Read these off the table that follows. Indices start at 0.
1) Read off the entry at row 0, column 1.
2) Read off the bottom entry of the column that holds the largest entry.
3) Read off the bottom-left entry.
4) Read off the entry at row 2, column 0.
5) Read off the top-left entry.
6) Read off the bottom-right entry.
7) Read off the entry in row 0 and column 2.
8) Read off the entry at row 1, column 0.
[[122 100 126 132 131 132 128 136 139 125 120 123]
 [129 122 123 122 120 130 134 128 133 130 120 127]
 [124 133 124 106 119 134 149 121 121 126 129 124]
 [133 125 124 126 118 128 132 123 131 130 117 124]
 [136 131 121 138 130 104 125 127 127 104 121 129]]
1) 100
2) 125
3) 136
4) 124
5) 122
6) 129
7) 126
8) 129

Questions about the array below. Rows and columns are numbered from 0.
1) The entry in row 0 and column 1?
2) The entry in the bottom-right corner?
3) The entry directly below 110?
4) The entry just right of the largest entry?
5) The entry in row 2 and column 0?
6) The entry in row 0 and column 0?
7) The entry directly below 127?
8) The entry in the top-right corner?
104,131,117,136,128
106,142,105,135,132
110,123,119,129,129
144,121,136,120,129
145,109,139,115,129
138,120,129,119,131
135,126,123,119,132
141,142,138,134,125
107,127,129,138,123
140,135,144,135,122
1) 131
2) 122
3) 144
4) 109
5) 110
6) 104
7) 135
8) 128
